In the data rows, the value 128 means zero.
A hidden rule labels the rows of this table. It goes by one to three of the table's principal directions, not those with the most spread.
[ 91 152 133 147 125 128  85 142 125 110 125 186 103 139 160  62 134 167
  94 157 184 160 197 180 140 114 161  97 151 157 124  86] z543
[127 144 141 140  28 156 111 141 126 159 148 164 113  95 122  94 146 198
  91 120 175 176  80 168  88 108  62  65 128 102 182  53] z535
[160 137 120  85 119 171 151 137 137 148 115 123 122 166 118 151 118 129
 114 159  94 125 119  94 104 134  73 179 133 173 128 165] z121
[130 110 122 146 177 124 134 105 128 116 126  90 163 131 166 123 142  94
 152 117 131 104 162 102 171 133 147 169 128 128 110 158] z543
[162  93 100 143 197 141 124 130 125 120  95 109 162 128 175 129 120  80
 166 130 122 124 172  76 165 144 112 186 142 150  89 167] z915
[113 136 142 140 107 132 121 141 129 147 147 110 126 118 124 129 127 138
 119 117 133 146 106 151 112 118 118 108 119 110 133 122] z535
[104 155 101  99  74 146 194 191 160 182 200  28 126 133  72 180 115  98
 126 106  52 105 105 117 144 139 121 121  91 101 161 179] z543
[134 135 126 120 101 161 144 138 137 152 144  78 134 125 127 121 135 119
 125 112 140 124 116 113 120 112  94 132 125 123 172 120] z788
[133 139 131 127  93 138 114 145 136 127 125 140 108 126 108 108 120 128
 118 132 141 143 121 142  94 111 122  93 133 135 149  95] z703
[144 118 132 120 166 122 117 101 122  99  96 157 126 146 137 127 124 121
 132 151 130 117 141 115 118 130 139 152 139 157 103 138] z535
[143 132 126 123  76 132 159 127 126 139 152 106 114  78  84 132 139 148
 127  76 162 112  53 138 112 114  92  66 101  74 218  73] z121
[153  71 117 155 184 120 103  92 113 101  85 146 174 128 170 118 137  97
 157 135 126 110 153  89 143 141 139 167 139 130  82 135] z535
[148 147 152 119 135 151  78  93 129  99  78 204 110 166 179  82 129 154
 110 195 169 175 176 122  87 108 104 167 180 208  87 116] z703
[173  98  95 111  91 117 155 104 126  86 109 156 109  73  64 119 133 119
 150  93 162  77  70  99  97 118 117  53 115  86 222  39] z121
[129 128 123 142 112 133 117 146 127 131 129 146 124 122 126 108 130 140
 116 126 141 138 134 150 131 127 125 103 126 126 138 106] z535
[167  93  84 132 169 168 158 176 127 161 119  75 167 143 142 142 122  85
 141 110  90  99 154  92 188 158  91 183 112 139 131 179] z543
[133 117 128 138  81 123 115 140 119 129 124 163 115  99  96 110 131 151
 116 108 151 134  92 156 103 120 121  63 121  96 170  62] z703
[ 99 182 119 105 117 132 156 172 153 149 171 109  99 159 114 155 110 138
 108 157  80 143 157 149 148 141 137 142 120 160 100 193] z915
[127 114 121 131 181 143 113 144 127 135 110 108 143 150 162 137 109  99
 139 150 108 139 166 104 131 134 126 178 140 156  74 174] z703
[ 98 160 146 103  89 106 185 120 141 139 188  50 112 115  59 163 137 119
 125  78 114  78  65 146 126 114 163  87  87  75 201 126] z788
[117 170 143 100 106 124 194 107 157 141 188   8 126 119  95 165 139  88
 150  84 116  89  89 104 137 107 135 137 104 100 186 163] z788
[ 83 164 135 119 115 142 104 189 148 151 142 114 108 185 125 116 102 109
 100 170  89 158 193 157 121 120 170 137 144 176  86 161] z703
[163 139 111  85 104 142 140 111 140  98 102 178  97 143 103 126 120 134
 124 168 126 119 128  95  89 124 104 131 147 172 143 113] z543
[ 40 185 163 135 103 130  89 166 128 155 165 144  96 163 153  87 129 185
  68 158 157 180 185 212 133 109 173 106 143 150 113 117] z121
[167 109 118 113  78 120 172  89 129 115 136 106 131  73  78 144 147 120
 156  75 146  85  44  91 107 118  97  84 108  69 217  72] z121
[177  50 107 140 233 129  90 117  96 108  39 183 168 153 172 142 108  94
 157 159  95 121 162  77 137 164 123 205 149 164  37 165] z788
[156 111 153 141 143 112 131  72 118 112 116 107 148 100 134 134 146 114
 156  91 156 112  80 110 120 117 119 133 123  98 147 113] z703
[166 112 117 128 139 171 144 152 140 166 121  44 167 143 148 141 122  65
 156 112  97 127 136  73 143 128  81 192 133 142 126 175] z703
[175 110 136 105 122 141 147 119 122 146 108 107 133 123  98 170 118 111
 145 108 103 120  59  95  92 129  78 148 120 118 145 137] z703
[ 79 128 154 139 144  73 111 119  98 118 134 171 110 113 112 132 132 172
 112 107 147 126 111 190 141 135 194  80 117  87 127  94] z121
[148 145 113 116  80 148 199 139 156 168 185  27 147 105  99 171 139 100
 149  83  90 104  77  94 150 132  78 138  96  91 178 167] z915
[159 108 120 146 131 142 119 135 114 145 108 157 149 122 158 120 138 147
 129 122 133 148 132 125 157 146  85 149 135 131 118 127] z543
[ 57 181 161 133 130 117 101 137 135 133 159 137 108 170 161 101 133 161
  89 164 139 161 193 187 147 117 184 136 144 162  89 149] z121
[154 111 111 147 141 126 151 124 133 130 136  88 156  99 137 140 135  99
 160  95 124 114 118 101 161 138 109 138 115 103 137 145] z915
[ 75 139 147 155 139 154  88 176 122 179 145 107 147 165 182 107 125 147
  93 150 121 177 182 170 149 128 133 161 137 147  75 161] z788
[114 158 146 107  87  92 157 101 132 107 159 138  88 101  65 151 132 158
 120 107 138 107  59 157  95 117 148  63 103  90 177  96] z915
[104 147 127 141 125 140 116 145 145 134 143 112 138 159 156 101 133 114
 117 153 119 140 192 137 152 124 152 149 140 159 100 153] z535
[104 166 126 100 158 153 138 156 138 152 142 119 117 183 160 147 114 144
 103 179  93 151 184 127 150 142 118 198 141 190  74 208] z543
[149 113 128 112 170 120  96 117 120  94  70 179 112 148 132 124 103 106
 142 163 128 136 154 103  96 126 146 147 160 171  89 123] z788
[109 175 138  73  83 111 145 133 139 112 140 170  59 141  57 153 106 161
 100 156 113 127  94 154  70 118 148  81 125 144 151 111] z121
[110 173 147 139  53 139 114 140 143 148 160 132 107 110 138  93 141 164
 110 125 171 182 128 161 115 102 101  88 144 124 160  88] z703
[101 143 138 121 104 116 136 121 131 131 155 134 117 126 110 144 132 157
 110 134 117 127 102 150 112 128 137 108 114 111 127 129] z915
[170 112 107  89  52 189 155 153 131 168 125 115 124 120  85 141 124 143
 111 123 117 121  59  93  69 120  31 116 117 119 201  91] z788
[118 110 135 173 129 135  87 116 111 133 121 162 155 108 191  83 152 167
 119 128 180 164 153 148 148 126 107 125 142 117 113  95] z543
[120 126 139 150 120 115  84  95 116  89 107 204 114 108 152  74 143 168
 115 144 197 148 144 155 108 110 140  86 149 131 133  60] z535
[107 113 115 148 127 135 130 159 125 153 150  97 145 114 131 130 128 126
 124 109 119 126 127 141 145 135 129 113 109  97 131 131] z535
[179  65  71 146 190 191 133 185 133 169  95  63 201 160 183 136 114  46
 160 137  65 118 195  49 184 161  76 232 135 165  75 209] z703
[141 116 132 130 140 139 136 126 119 152 126 104 151 127 145 145 134 127
 136 113 120 131 113 113 144 137  98 162 125 119 124 149] z121
[153  51  86 181 179 158 118 166 109 162 109  72 202  98 181 116 133  80
 163  83 128 119 153  89 188 149  94 159 118  91 122 136] z788
[168  48  99 161 191 140 120 110  98 130  87 127 192 104 177 130 141 111
 160 105 133 106 127  80 165 154  91 172 124 102 109 132] z121
[113 163 159 111  97  69 133  84 138  77 139 151  77 102  65 137 124 130
 138 115 149 115  79 153  80 103 187  55 124 105 159  83] z535
[135  80 121 172 157  97 136  91 110 109 132 108 172  81 136 126 156 113
 157  73 148  85 101 124 168 139 152 106 100  61 147 105] z915
[115 123 139 155 129 154  84 121 121 143 116 157 155 149 200  87 147 158
 109 161 152 170 179 135 139 125 105 167 156 157  85 129] z121
[135 118 119 148 115 114 140 100 125 106 141 116 131  68 127 107 149 131
 149  83 187 111 101 123 138 114 123  79 118  79 189  72] z915
[158 133 121 115 111 142 148 112 132 118 125 132 117 112 116 122 136 138
 129 119 155 116 103 115 118 120  93 117 125 129 173 106] z915
[112 155 139 125 142 129 117 125 137 117 130 132 114 150 147 113 125 131
 118 153 140 142 166 139 131 119 146 143 143 162 107 144] z535
[ 86 172 138  87  68  96 134 163 139 117 150 170  53 141  30 144  99 152
  91 144 102 124  97 187  73 118 189  39 114 125 157  91] z703
[ 81 179 168 106  55 102 141 140 132 148 176 120  78 116  59 149 123 168
  97 105 129 140  59 191  84 107 154  52 107  88 177  92] z788
[136 101 112 153 169 152 113 147 128 141 114 105 169 152 173 115 129  96
 134 141 108 128 181 110 162 141 124 180 134 151  84 168] z535
[114 133 123 144  83 137 144 162 129 156 164  79 128  93 103 109 140 130
 121  72 158 120 103 157 146 114 125  70 105  77 208  81] z788
[165  95 100 140 142 122 136 103 124 102 108 150 148 100 138 124 139 118
 156 119 137 108 126  92 145 141 111 130 129 116 132 115] z915
[125  72 112 159 236 135 134 157 115 161 116  24 206 159 177 154 122  37
 168  98  69  91 186  86 214 158 165 225 117 123  69 220] z788
[137 142 144 127 168 129 144  87 139 116 132  82 148 147 162 134 142 100
 146 130 129 113 150 101 155 124 133 189 134 152 108 180] z915
[ 90 176 135 126  65 113 180 141 153 151 208  51 119 104  92 139 148 128
 126  79 125 111 103 154 163 118 150  85  99  78 193 127] z543
[184 128  99  90  82 118 182 108 139  95 124 139  95  84  49 148 126 117
 151  97 135  81  58  94 101 125 102  72 111 103 217  79] z543
[129 138 144 114 106 115 177  96 149 132 168  23 140 106  87 168 135  75
 163  80 108  85  65  93 112 109 137 124 102  81 173 145] z703
[157  85 108 141 150 115 136 112 111 112 111 142 143  90 118 141 130 125
 149 101 135 102  91 112 131 142 115 109 110  91 141 107] z915
[144 165 100  76  51 184 169 171 149 157 152 124  87 133  87 129 120 161
  94 143 130 133 106 119  95 117  54 108 124 151 202 109] z121
[106 157 136 147  55 161  92 178 132 159 145 166 104 128 133  74 132 185
  76 143 168 185 140 192 106 109  97  74 135 138 154  74] z535
[143  92 127 142 188  93 165  54 116  95 131  78 174  97 145 149 160  94
 175  76 142  60 107  85 181 137 156 159 108  80 146 143] z121
[126 123 111 127 111 157 132 164 131 151 138 120 130 138 120 125 123 136
 106 137 113 127 130 137 124 133 106 123 114 132 136 132] z535
[154 121 117 101  93 122 172 146 133 148 141 106 120 118  55 186 115 114
 136 102  67  99  53 117 109 145 110 108  95  97 156 140] z915
[100 173 140  91  99 123 135 130 136 120 143 149  79 143  98 127 120 157
 103 149 140 134 127 150 100 111 146 102 135 147 152 111] z121
Here are more rows. What is the label of each one?
[117 140 116 118  93 120 180 136 146 145 180  58 132 104  89 164 133 108
 144  90  98  98  89 115 142 130 131 108  97  82 168 143] -> z543
[ 60 189 138 122  72 109 132 193 144 145 186 120  71 131  73 119 112 153
  88 122 125 145 136 212 126 115 186  44 110 115 160 106] -> z535
[121 127 142 153 142  96  99  94 111  94 111 190 126 114 156  88 149 159
 126 125 180 136 154 157 155 128 161 107 144 125 127  85] -> z543
[105 134 127 116 130 129  94 128 118 106 104 205 101 148 140  94 124 167
  98 173 155 145 170 149 109 122 149 114 153 163 115  93] -> z121
[ 80 146 141 145 204  89 106 112 128  91 131 136 123 154 165 116 124 117
 128 153 134 124 203 155 167 131 216 149 137 155  63 169] -> z915
[120 145 144 112 134  88 120  88 122  83 114 193  94 129 112 128 128 154
 124 147 144 124 125 144 112 126 166 107 139 139 120 106] -> z543
[128  95 133 134 237 116  77 149 117 106  61 137 139 194 148 130  87  54
 144 169  81 122 205 116 129 139 203 190 152 191  28 185] -> z703
[211  68 111 130 129 120 154  67 111 101  88 127 158  60 115 140 148 102
 186  68 162  88  49  56 120 129  72 119 123  74 193  73] -> z121
[ 77 169 153 130  81 133  91 148 123 137 144 178  89 137 134  80 134 195
  75 150 179 172 149 198 107 105 141  79 143 139 147  73] -> z121
[105 111 140 159 149 105  73 135 105 115 101 184 124 123 148  92 125 144
 119 132 160 154 157 168 129 125 170  97 144 124 104  86] -> z788
[155 104 118 155 225 120 104 100 115  99  84 168 159 146 206 119 131 120
 149 157 132 138 196 105 183 156 129 205 151 174  43 182] -> z915
[122 142 167 154 184 117  96  94 121 124 114 126 147 150 197 116 138 128
 135 141 148 162 168 137 155 125 140 189 152 159  64 172] -> z535
[139 109 109 134 145 146 106 151 120 124  98 158 133 144 146  95 124 123
 120 143 140 131 175 126 144 132 129 136 144 155 124 112] -> z121
[144 134  99  90 102 126 205 148 154 135 164  45 120 120  44 183 116  72
 150  92  66  61  78  94 129 135 137 111  87  98 186 156] -> z535
[148 123 107 127 128 112 119 125 129  93 106 186 105 107 116 119 117 134
 139 141 143 134 133 123 115 132 130  96 138 135 125 100] -> z915
[116 106 139 144 188 125  97 125 115 130 102 122 156 155 174 123 123 104
 138 142 118 137 174 118 148 134 155 180 146 149  69 160] -> z788
[120 144 137 130 129  72 149  80 133  81 148 141 110  94 100 141 139 131
 148 106 143 101 101 139 136 127 176  85 114  94 144 113] -> z915
[129 112 129 133 184 107 126  85 118 102 113 147 148 135 163 141 136 128
 144 144 122 115 148 107 150 144 145 172 134 137  78 162] -> z543
[129 135 137 136 138 115 135  83 129 104 137 138 134 117 146 124 148 145
 132 130 149 119 123 128 137 127 129 134 125 124 124 132] -> z915
[ 97 149 152 139 172 147  87 159 130 158 121 118 138 190 189 122 112 123
 109 176 101 180 202 146 142 132 139 201 155 190  35 201] -> z703
[101 170 140 116  69 147 110 191 137 163 146 146  85 145 101 116 108 160
  86 146 123 177 130 181  96 116 119  87 134 146 139 110] -> z703
[136 157 122  65  33 145 188 144 154 141 162  94  88 139  20 161 121 122
 106 120  86  81  54 122  69 114 117  80  98 115 217 105] -> z788
[ 95 183 153 104  47 121 160 106 142 136 185 117  98 118  95 126 154 178
  99 116 151 125  89 161 114 107 129  85 116 104 194  96] -> z121
[102 116 139 158  99  99 126 143 115 138 156 125 127  93  86 128 136 147
 114  81 135 115  75 188 128 129 160  50  89  59 163  84] -> z535
[ 71 170 170 129  81 114 102 123 129 134 158 156  96 136 120 112 134 184
  86 146 151 163 116 191  90 106 153  85 131 122 127  99] -> z703
[160  67 119 136 209 138 121 106 110 127  83 107 183 150 166 150 125  81
 158 132  93 100 142  72 145 149 121 210 131 139  74 178] -> z788
[113 127 120 153 196 122 110 139 123 122 120 125 146 144 189 109 128 115
 137 139 137 141 208 131 192 142 157 172 145 156  77 168] -> z543
[145  77 112 149 160 141 119 127 113 134 104 109 172 123 154 118 136  99
 146 111 128 109 140  99 150 137 121 153 126 114 125 125] -> z788
[161 141  88 105  81 172 182 204 151 184 158  57 122 114  89 161 107 100
 138  98  86 131 102  99 143 138  58 127 110 120 178 155] -> z543
[180 115  94  84  98 166 169 134 164 131 118  67 140 147  91 161 109  46
 164 144  62  95 116  31  87 124  88 170 134 156 139 164] -> z703
[ 85 130 149 156 184 110  68 142 115 119 109 175 127 169 171 106 114 140
 105 173 122 162 196 177 137 135 187 146 145 165  37 155] -> z535
[135 106 143 134 176 114 143 136 118 146 127  67 150 136 105 175 115  86
 145  92  82  98  90 129 140 142 149 152  98 103 111 177] -> z535
[127 151 129  98  98 160 152 157 149 165 150  77 124 158 107 159 114 112
 118 143  78 133 115 111 105 125  99 157 122 148 126 173] -> z703
[183 120 110  96  99 155 183 147 149 163 136  56 141 125  80 193 111  76
 159 106  56 108  62  66 106 139  65 158 108 119 146 176] -> z535
A new table starts here. A hidden rule labels the rows of this table. It goes by one to three of the table's principal directions, not those with the most spread.
[ 78 144 137 149 153 101 160 117 123 130 118 154  82  77 121 138 127 124
  73 143 116 143 163 149 108 189 150 103 114 166  92  98] GR
[116 107 116 106 150 106 123 123 158  94  89 129 153 157 156 142  85 142
 111 154 112 121 144 129 132 126 115 124 137 119 115 161] GR
[ 95  99 137 124 145 125 117  81 130 100 119 116 130 114 139 160 140 118
 116 113 136 116 111 112  94 148 131 116 150 133  71 149] GR
[124 102  98  99 143 112 116  96 149 107 114 110 195 159 152 154 108 132
 165 122 110 135 114 122 156  80 143 152 148  79  89 154] MB
[130 164 138 122 116 119 120 137 125 131 114 139  95 132 113 115 121 125
 135 130 159 154 112 119 124 121 137 126 106 143 134 113] Tq
[157 179 128 127 131 120 141 173 127  93 101 105 110 113 114 134 105 103
  74 168 115  94 157 146 106 145  47 118  57 126 180 145] MB
[116 102 107 107  95  88 107 114 126 117 127 107 131 155 152 108 145 137
 190  99 166 118  99  92 104  99 107 139 165  95  99 155] GR
[120  98 159 158 114 160  84  74 106 144 157 145 134  87 111 142 162 129
 154 100 149 188  67  89 150 135 200 131 154 169  55  72] MB
[190 111  76 151 115 127 163 165 114 122 152 122 222 171 176  97 116 149
 156 141 113 146 119 130 179  68 120 173  73  69 189 163] Fi
[ 73 115 157 124 161  87 124  86 114 105 112 117 106  68 119 193 125 105
  76 125 131 126 134 123  86 191 147  79 140 159  31 109] GR
[109 174 150 108 150 112 110  91 154  75  74 129  95 108 131 146 105 114
  47 128 145 112 120 120  60 218 105 147  92 177  88 122] MB
[190 167 124 110 145 177  89 152 151 124 110 143 175 141  98 150  67 122
 126 188 102 156 125 147 219  59 136 146  67 119 180 116] GR
[ 82 118 147 110 126 110 115  79 134 117 114 126  89 118 126 133 138 130
 125 105 148 136 125 107  78 173 135 117 170 165  60 108] MB
[133  95 113 122 133 123 121 129 140 129 128 144 168 156 152 131 106 147
 155 153 125 146 137 127 168 106 146 118 135 117 124 146] Tq
[124 145 108 108 139  89 147 144 133 106 110  87 143 137 133 150 116 111
 114 124 124  82 140 145  99 123  82 124 114  77 136 167] GR
[131 140  80 130 130  89 165 168 157  98  95 117 144 161 164  94 100 148
  96 145 107  84 156 153 109 131  62 162 101  79 184 178] GR
[111 171 160 118 145 134 136 140 138 123 104 131  69 132 117 138 139 100
  97 124 150  96 139 137  76 180 111  93 114 156 146 157] MB
[ 99 155 162 117 153 113 146 146 154  93  57 139  74 151 127 133  82 129
  67 158 110 147 154 128  97 167 115  92 127 176 129 137] Fi
[215 225 141 125 121 241  52 167 155 198 147 160 150 122  20 144  95 111
 174 178 137 174  99 174 255  31 172 145  54 115 227  63] MB
[173 112 105 158 149 165 144 130 121 114 143 110 221 130 134 152 107 133
 102 137  93 140 101 146 175  79 140 164  82  81 160 138] GR
[ 93  96 106 149 106  65 178 130 119  91 110 115 107 157 195  74 155 150
 119  88 138 113 117  95  49 162  94 152 157 119 114 173] Tq
[103 144 143 128 126 108 138 142 128 127 110 153  64 115 123 109 121 130
 107 150 130 136 161 127 109 162 117 101 127 172 127 113] Fi
[154 147  85 134  86  92 160 188 130 122 120 119 120 181 161  50 130 151
 153 120 145 104 124 123 111  91  68 170 108  80 211 171] Fi
[192 217 125 138 108 177 109 194 158 131 103 128 111 139  80  92 104 122
 110 159 112 116 122 155 163  97  72 172  62 117 243 114] GR
[150 113 125 142  96 169 138 117 128 126 151 117 122 145 147  70 172 144
 129  81 118  97 112 110  86 148  92 192 159 139 163 128] GR
[187 197 159 115 101 214  66 185 144 202 147 150  86 132  44 110 142 104
 200 138 111 131 120 145 220  54 145 131 141 136 215  81] GR
[143 144 115 124 101 116 126 164 142 154 121 145 123 182 142  77 130 147
 186 109 141 149 105 117 155  86 151 157 148 107 166 137] MB
[ 64  85 139 101 124  37 141 102 118  61  81 106  73 120 171 134 120 127
 103 135 136 117 162  82  36 192  70  77 168 169  35 151] MB
[228 145 119 140 113 230  93 159 127 177 175 166 200 158 103 109 113 137
 193 170 123 183 107 140 255  31 173 160  68 119 222 106] MB
[131 137 159 137 114 159  91 112 118 136 138 124 103  97  88 141 146 115
 129 118 151 137  97 114 122 135 134 116 133 154 113  95] Tq
[160 177 117 132 136 157 123 132 154 108 102 134 147 132 114 119  92 134
  84 149 117 138 116 147 143 125 112 178  67 126 170 114] MB
[118 177 125 117 120 105 138 178 154 141  96 120  82 147 108 109 126 117
 144 128 106 105 152 147 129 118  97 121 144 106 166 139] MB
[126 151 129 149 101 115 126 163 106 180 162 142  89  95  97 110 162 118
 171 123 142 135 133 136 154 118 144 108 131 124 140  95] Tq
[ 73  91 123  92 137  66 129  88 141  87  96 128 102 143 174 129 116 142
 107 123 160 101 144 106  55 180 107 112 163 147  66 165] Tq
[116 109 109 103 131 111 128 144 146 132 115 140 118 148 134 116  98 147
 141 160 111 113 171 142 149  96 111 115 155 117 146 141] Tq
[159 117  80 136 125 115 179 180 132 158 145 149 185 182 163  88 102 161
 168 155  92 157 169 156 200  73 147 147 113  85 190 142] Tq
[128  98 108 100 129 100 130 130 128 103 110 113 152 160 146 132  89 143
 139 149 128 134 136 120 136  72 110 120 136 101 127 152] Fi
[183 194 158 116 163 190  83 134 134 120 111 114 162 105  62 200  81  90
  80 161 135 138  93 155 172  94 140 122  43 123 163 109] Tq
[164 106  59 128  72  74 162 176 113 126 151 112 162 191 195  41 147 160
 198 105 146 101 123 108 121  70  74 188 127  56 190 182] Fi
[ 81 106 131 128  98  79 113  73  98 131 162 103  94  83 140 129 204 112
 157  54 190  94  93  91  41 192 124 129 171 131  36 121] MB
[101 120 123 119 143  90 178 118 128  94 114 104 114 127 163 126 134 124
  75 116 109  84 173 134  50 201  78 125 133 139 109 153] Fi
[149  88 104 117 134 137 129 118 130 105 131 125 184 163 166 127 114 140
 150 139 114 129 125 116 153  82 124 147 126 103 136 167] Fi
[ 99 134 186  87 150 140  71  90 136 100  89 131  69  96  83 188  93 105
  88 167 158 135 139 113  98 163 119  55 133 199  72 106] MB
[105 197 153 137 128 109 160 155 131 132 108 117  46  91  91 120 134 112
  50 126 138  93 167 160  51 227  78 106 100 165 150  99] Fi
[105 126 165 120 156 167 125  82 134 120 123 145  95 111 120 148 132 120
  78 126 131 125 138 128  89 186 146 114 136 191 102 116] Fi
[105 110 122 135 126 139 136 115 139 145 140 155 105 133 141 100 151 143
 141 118 126 119 140 131 123 142 142 137 160 140 131 134] GR
[107 162 120 107 166  73 161 140 159  67  59  98 131 125 141 162  75 114
  44 164  78 102 185 154  86 194  63 115  94 128 108 146] MB
[102 151 165 123 164 152 123 119 134 138 121 131  78  85  88 166 132 103
  65 124 116  86 145 157 101 170 135 103 140 157 126 113] GR
[148 173 175 142 133 187 101 153  98 188 178 125  81  53  44 172 173  74
 125 124 128  94 134 159 150 136 142  80 114 145 158  86] MB
[142  55 134 128 129 172 110  67  70 164 217 143 185 123 143 162 171 123
 198 107 200 157  86 102 153  79 211  95 126 126  90 143] MB
[160 162 135 119 129 133  93 147 133 113 112 112 140 100  92 160  95 109
 107 169 119 126 134 138 155 125  92 117  80 128 138 105] Tq
[142 173 165 137 117 165 109 152 128 153 127 136  77 104  74 125 135 112
 119 137 125 138 131 136 138 141 125 110 121 165 156  83] Tq
[ 66 124 167 100 134 111 106  96 119 148 133 124  42  81  93 160 163 100
 130 101 146  89 147 123  75 170 134  73 197 164  64 108] GR
[ 86 185 177 143 145 142 119 136 114 204 165 133  35  23  36 171 178  84
  83 101 128  74 157 182 104 206 155  80 152 159 115  54] MB
[152  85 128 131 145 164 140 114 120 124 143 133 187 155 153 138 118 138
 137 132  97 158 124 120 166  95 164 135 135 130 129 137] Fi
[161 116 111 136 172 165 154 135 134 119 134 138 204 137 143 158  91 129
  97 171  70 139 158 162 190 101 147 135  83 112 160 144] Tq
[114 113  66 145 121  48 194 152 143 100 108 116 169 163 199  82 117 162
 116 121  98 115 156 137 104 156  90 174 123  79 133 164] MB
[161 167 140 119 152 164 118 139 148  98  97 120 142 125 102 156  79 118
  63 175 112 120 143 152 134 140  90 126  65 142 167 126] Fi
[107  91 119 104 119 111 125  90 117 151 158 143 139 153 157 121 153 137
 200  99 161 150 121 104 130 112 178 123 170 126  79 136] Tq
Which label does each new row get?
[200 162 127 157 141 199  93 129 109 152 181  95 222  98  93 189 167  77
 152  93 136 108  48 145 184  81 164 161  63  58 158 140] -> MB
[145 159 143 150 142 189 134 130 132 153 148 150 115 105 101 125 142 120
  93 128 113 118 133 157 139 150 145 146 102 151 172 106] -> Tq
[118  97 116 116 159 126 142 112 158 101 101 117 169 151 157 140 101 143
  96 123  65 111 142 137 131 130 128 158 168 114 114 144] -> MB
[129 140 126 113 125 148 103  94 144 116 119 118 140 141 119 138 132 120
 156 116 143 139  99 116 127 110 129 144 128 119 108 134] -> MB
[219 113  87 168 153 226 162 146 132 152 183 133 255 157 140 130 107 150
 115 155  74 141 132 181 225  75 153 187  56  76 229 137] -> Tq
[184 118  89 143 101 132 132 136 103 156 186 105 216 131 141 114 149 136
 171  96 135 127  96 131 165  89 139 185 102  68 151 116] -> MB
[ 84 128 168  94  95  44 101 149 104 139 101 130  39 126 111 130 120 123
 175 133 180 167 136  83 102 135 137  43 179 172  62  98] -> MB
[167 141 155 137 205 216 104 127 135 159 142 159 206  94  75 229  75 101
  94 194  73 172 139 184 255  81 223  89  71 131 143 100] -> GR
[180 127 100 148 121 167 125 137 120 159 173 112 215 134 121 135 146 125
 175 108 107 137  95 143 197  67 158 172 111  67 158 122] -> MB
[177  93 100 133 133 143 164 149  99 143 172 105 217 156 151 137 125 132
 157 127  99 133 135 140 175  63 141 136 114  75 165 149] -> Fi
[124 110  93 123  96  82 162 152 139 116 114 118 131 191 182  62 137 158
 169 101 122 122 131 107 103 114  96 165 165  98 147 164] -> GR
[149 170 141 129 153 151 110 151 141 109 101 128 124  94  89 165  87 107
  69 184 104 119 149 157 153 135  97 109  69 140 158 116] -> Fi
[104 144 133 110 173 112 171 129 169  90  67 141 108 153 162 115  86 142
  33 128  59 104 169 148  89 185 119 168 146 160 136 136] -> MB
[107 129 135 142 152 150 133 119 152 115 115 140 107  99 121 139 128 124
  76 150  88  99 164 151 116 181 105 122 130 154 129 128] -> GR
[111  95 100 117 122  97 128  92 114 144 164 112 166 121 147 139 158 128
 179  89 139 118 117 121 128 114 154 144 161  87  74 131] -> MB
[127 112 117 120 108 127 136 158 151 134 109 186  92 185 160  56  99 174
 153 176 132 159 168 118 154 114 123 124 140 167 176 140] -> MB
[ 74 105 160 102 153  93 135 117 117 114 104 140  64 108 129 156 113 117
 103 152 118 128 175 119  99 154 133  58 166 179  76 128] -> MB
[131 106  98 116  82  83 140 124 131  91 112 123 125 205 209  47 151 159
 170  78 181 118  82  69  61 124  95 188 148 112 138 190] -> Fi
[111 130 120 129 104  71 131 144 128 107  93 120 110 158 151 101 124 138
 159 113 149 157  96  93 113 105 124 130 144 112 108 145] -> GR
[101 110 108 137  58  77 120 137 130 108 121 131  46 134 164  33 176 153
 162 102 164  89 125  79  54 161  46 160 173 143 130 145] -> Fi
[135  82 117 125 104 106 107  70  98  96 145 103 189 134 156 143 133 137
 170 112 183 183  75  75 115 115 142 132 114 122  49 124] -> Tq
[106 111 117 142 121 128 140 130 131 147 142 153 102 119 133 102 145 142
 141 137 117 124 157 136 136 133 128 123 150 137 134 125] -> Tq
[137 134 128 115 142 148 145 170 148 173 132 150 130 161 118 121 115 133
 159 148  79 130 177 162 189  97 154 110 158 120 174 127] -> GR
[139 141 160 166 156 210 122 128 119 186 180 149 126  67  70 169 156 107
  96 135 113 114 140 176 166 157 172  98 112 150 156  89] -> Fi
[125 130 109 143 100 100 135 137 112 165 158 150 128 136 141  95 152 143
 179 109 176 155 109 120 140 120 166 134 121 113 127 121] -> Tq
[148  67 114 118 147 106 158 110  86  94 148  66 229 140 159 189 114 117
 134 120 107 136 123 116 130  84 125 106 123  78  86 157] -> Fi
[129  63 117 106 151 119 141  94 125  92 124 120 195 179 190 147 111 140
 144 124 122 143 120 101 128 104 150 126 147 116  92 181] -> Fi
[168 170 154 177 111 198  92 153  87 201 193 174 116  63  53 146 159  99
 183 169 162 199 110 141 231  85 195  79  55 153 157  65] -> MB
